(in the rows, 128 means zero)
Named turns come first, each shown by rows before and after it. Which turns, in which order, take the first row of each pair that follows to the second? Write the first one first, as in the answered first pair.
turn daged:
[125 177 129 143 139 126 120 102 113 101 123 118 141 115 113]  ->  [132 135 146 103 131 126 119 108 109 128 140 108 115 113 173]
[131 151 125 106 138 115 133 118 116 128 156 140 118  82 152]  ->  [121 134 105  93 127 130  96 143 120 144 147 146 116  97 125]
[149 116 108 144  96 109 151 128 153  83 125 126 117 137  81]  ->  [164 106 131 134 101  98 174 116 142  91 137 117 104 126 134]
[115 133 130 139 120 128 136 166 113 141 119  71 132 128 118]  ->  [113 135 135 148 121 126 146 162 115 136 120  71 134 127 122]
turn danor:
[134 114  74  94 143 164 105 146 146 110 144 170 137 161  90]  ->  [101 171 118 136 154 155  98 158 132 116 127 112 182 142  80]
[ 81 167 106 105 159 148  69 142 139 155 151 127 112 116  98]  ->  [ 98 189 124 107 193 161 124 116 121 132 151 127 130 100 144]
[105 161 165  85 149 142  95 150 154 155 111 106 141 141 134]  ->  [129 150 157  67 166 154 139 124 150 133 122 134 132 135 174]
[140 108 129 151 121 112 201  96 142 103 133 155 134 137 133]  ->  [115  95 116 154  80  96 138 128 158 135 127 144 125 150  77]
turn rak:
[126 186 129  87 171 151 119 102  91 126 162 123 112  74 158]  ->  [111 159 141  69 157 159  91 132  97 152 158 102 116  88 171]
[109 133 138 153 128 136 102 154 142 139 105 109 158 144 107]  ->  [115 143 122 157 135 143 114 143 143 121 102 130 159 142  89]
[123 103  99  79 126 146  92 143 116 143 137 164  95 126 117]  ->  [133 128  90  93 135 137 115 114 115 120 141 184  91 113 108]
[112 164  90 129 139 141  99 107 119 118 133 168 128 107  72]  ->  [107 188 125 137 137 111 106  96 103 135 151 147 118  80  98]

Each pair is 2 to 4 turns apart.
[123 162 105 152 114 107 157 102 134  86 114 154 118 145 123]  ->  [120 110  99 108  88 110 109 132 140 128 125 149  81 162 142] : danor then daged then daged
[129 109 187 122  88  63 122 120 127 169 152  98  86 118 176]  ->  [105 141 125 187 109 106 119 135 156 106  91 124 159 158  42] : rak then daged
[142  91 120 156 114  89 163  99 130 108 121 169 110  99 102]  ->  [ 99  86 159 148 115 113 106 169 128 155  99  92 147 113 119] : rak then daged then danor then rak
[121  82 217 141 111  85 136 155 135 189  88  28 140 142 191]  ->  [131  20 170 104  78  85 106 157 153 201  99  78  92 168 167] : danor then danor
[105 171 130 139 137 163  91 132 123 136 135 124 154 103  65]  ->  [139 165 111 112 156 177 127  99 111 114 156 160 131  89 104] : danor then daged then daged then rak
[115 181 126 176 131 116 154 114 119  94 104 131 166 138  91]  ->  [150 121 155 117 115  93 175  99 110 130 147 140 103 127 187] : rak then danor then rak
[114 155 132 156 123 113 115 130 134 112 110 141 134 133  74]  ->  [112 144 176 129 135 119 116 147 118 143 123  94 135 118 152] : daged then daged then danor
[140 110 159 127 106  87 146 122 118 152 150 113  92 118 190]  ->  [129 140 169 121 133 114 146 130 108 146 141  92 122 110 200] : daged then rak then danor then daged
[110 162 135 115 186 142 158 119 126 117  94  60 184 118 149]  ->  [114 126 126  88 183 162 152 134 130 129  88  59 179 131 171] : rak then rak then daged
[ 72 119 180 108 142 125  84 190 111 159 118  47 148 124 131]  ->  [126  65  70  80 161 181 139 145 136  86 117 177 123 158  98] : rak then danor then rak then danor
[129 162 141 182 110  82 149 100 129 104 124 157 127 116 109]  ->  [ 99 138 149 172  88  80  90 146 134 147 116 117 124 129  97] : rak then daged then daged
[112 120 118 121 114 128  83 138 134 153 140 126 100 118  98]  ->  [124 140 107 134 127 128 111 116 133 132 144 148  97 110  84] : rak then rak
[157 176 128 152 149 109 184  78 123  67 155 134 116  93 126]  ->  [150 138 122 137  94  65 125  90 135 115 177 143  58  97  98] : danor then rak
[162 138 123 128 125 117 185  74 123  82 141 182 120 109 137]  ->  [105 186 125 160 121 132 108 129 129 100 109 130 172 116  57] : daged then daged then danor
[116 170 131 147 114  98 128 164 134 134 141 125 129 112 122]  ->  [118 129 128 121 108 118 114 183 140 150 138 123 123 131 142] : daged then rak
[152  45 114  88 106 134 133 129 141 150 139 153  85 157 176]  ->  [134  77 121 113 158 191 153 152 141 118 101 120 167 173 177] : danor then danor then rak then rak
[ 89 152 165 160  96  84  69 166 121 163 128  77 129 103  84]  ->  [126 108 190 111 145 131 149 158 103 148 135  75 131 107 224] : danor then rak
[151 107  62 139 146 163 161 109 146  80 104 200 122 164  85]  ->  [ 88 143 135 173 110 120  72 172 144 152  90  94 153 152  54] : rak then rak then rak then daged
[173  91 162 113 111  79 152  95 123 146 162 144  68 112 203]  ->  [136 151 210 158 122  70 129 115 110 153 147  76 114  91 187] : danor then danor
[111  96 142 177  58  57 115 127 151 130 129 142  87 148  36]  ->  [116 103 165 213  82  72 166 126 154 102 101 125 137 165  60] : daged then rak then rak then daged
[144  90 158 140 102  84 150 129 134 137 132 103 118 141 188]  ->  [123  81 116 142 111 136 111 171 153 131  97 107 153 179 129] : rak then danor then danor then daged
[118 144 126 156  99 100 138 130 133 117  90  89 163 104 113]  ->  [136 139  80 141 104 114 141 109 139  95  96 135 146 110  94] : daged then daged then rak then rak
[127 119 121 105 136 154 112 158 149 151  89 107 164 154  77]  ->  [143 119 145  91 163 166 158 143 131 143 100  99 167 138 148] : danor then daged
[ 86 196 192 144 163 153 103 142  94 144 112  98 181 126 121]  ->  [127 182 112 141 172 172 141  98 111  91 116 192 156 138  71] : danor then rak then daged then daged
[100  91 179 156  50  69  92 181 170 179 114  87 123 157 151]  ->  [155  43 139 112  68  94 154 141 173 149 136 155  83 166 204] : danor then danor
[118 180 129 150 113 103 141 113 137 120 140 136 137 120  96]  ->  [130 129 156 108 111 115 149 133 130 150 150 117 118 127 176] : rak then danor then rak
[101  81 178 139 107 103 121 147 106 137 160  75 140 135 153]  ->  [100  73 153 114 132 155 114 165 108 124 146  79 166 145 152] : daged then danor then daged then danor
[139 164 172 161 168 122 148 125 118 126 103  70 165 146 121]  ->  [122 125 138 131 149 149  86 166 134 151  97  75 155 170  90] : daged then daged
[110 107 105 132  84 110  83 148 155 153 135 136 109 134  88]  ->  [108 187 139 174 132 116 139 123 128 110 127 112 163 101 104] : rak then danor
[113 180 103 105 158 136 102 130 111 110 131 142 137  98  90]  ->  [121 161  85  93 153 141  99 127 115 112 133 155 121 104  88] : danor then danor
[124  93  93  79 169 179 118 136  98  92 145 153 118 121 163]  ->  [ 84 142 103 114 149 157  53 162  98 112 133 123 133 120  89] : rak then daged then danor
[161 155 126 130 140 109 180  72 109  89 161 154 121  78 163]  ->  [139 142 152 141  77  54 111 101 123 148 166 124  88  79 124] : danor then daged then rak
[133 118 108 100 163 185 137 135 125 113 137 150 141 143 140]  ->  [140 158 131 128 167 153 163 106 113 101 144 149 140 115 142] : daged then rak
[126 192 118 132 154 152 126 117 107 116 144 126 159  96  96]  ->  [133 161 109 107 168 186 134 133 111 114 137 129 157 111 129] : daged then rak then daged then danor
[116 131  89 164 125 133 110 123 124  96 149 148  93 122  80]  ->  [ 93 123 106 158 130 156  85 159 127 109 132 109 121 133  85] : danor then daged then rak then daged
[ 98  95  70  75 136 173 112 135 108 102 118 127 138  88 118]  ->  [117 105 101  79 148 156 157 108  94  95 130 123 132  70 170] : daged then daged
[135  86 146 126  92  92 126 140 143 161 126 124 103 149 141]  ->  [150  97 103 140 106 111 148 116 146 121 123 169 112 156 106] : rak then rak
[150  66 103 119  78 127 108 127 151 166 108 163 103 156  60]  ->  [158  53 113  77 135 195 141 146 133 150  97 141 137 164 146] : danor then rak then danor then daged
[151  79 101 133 149 168 152 134 168 128 121 138 143 141 173]  ->  [154 130 129 172 158 134 179 104 156 112 128 134 151 110 172] : daged then daged then rak
[112 147 140 178 122 109 125 156 144 139  63  95 181 161  83]  ->  [126  79 133 103 107 125  98 178 147 183  84  95 134 169 149] : rak then daged then daged
[132 126 115  98 150 142 127 121 116 141 145 140 111 106 154]  ->  [116 122 141 109 141 130 113 142 119 161 139 108 119 108 154] : danor then daged then daged then rak
[150  98 101 124 114 105 130 117 135  77 140 151 115 109 147]  ->  [111 118  97 135 115 124  81 158 141  87 123 113 147 114  97] : danor then danor then daged then daged
[144 146 227 205 125  95 170 122 128 119  97  41 137 140 121]  ->  [169  41 129 143 126 177 158 152 171  95  73 117 131 217  93] : rak then rak then danor then danor
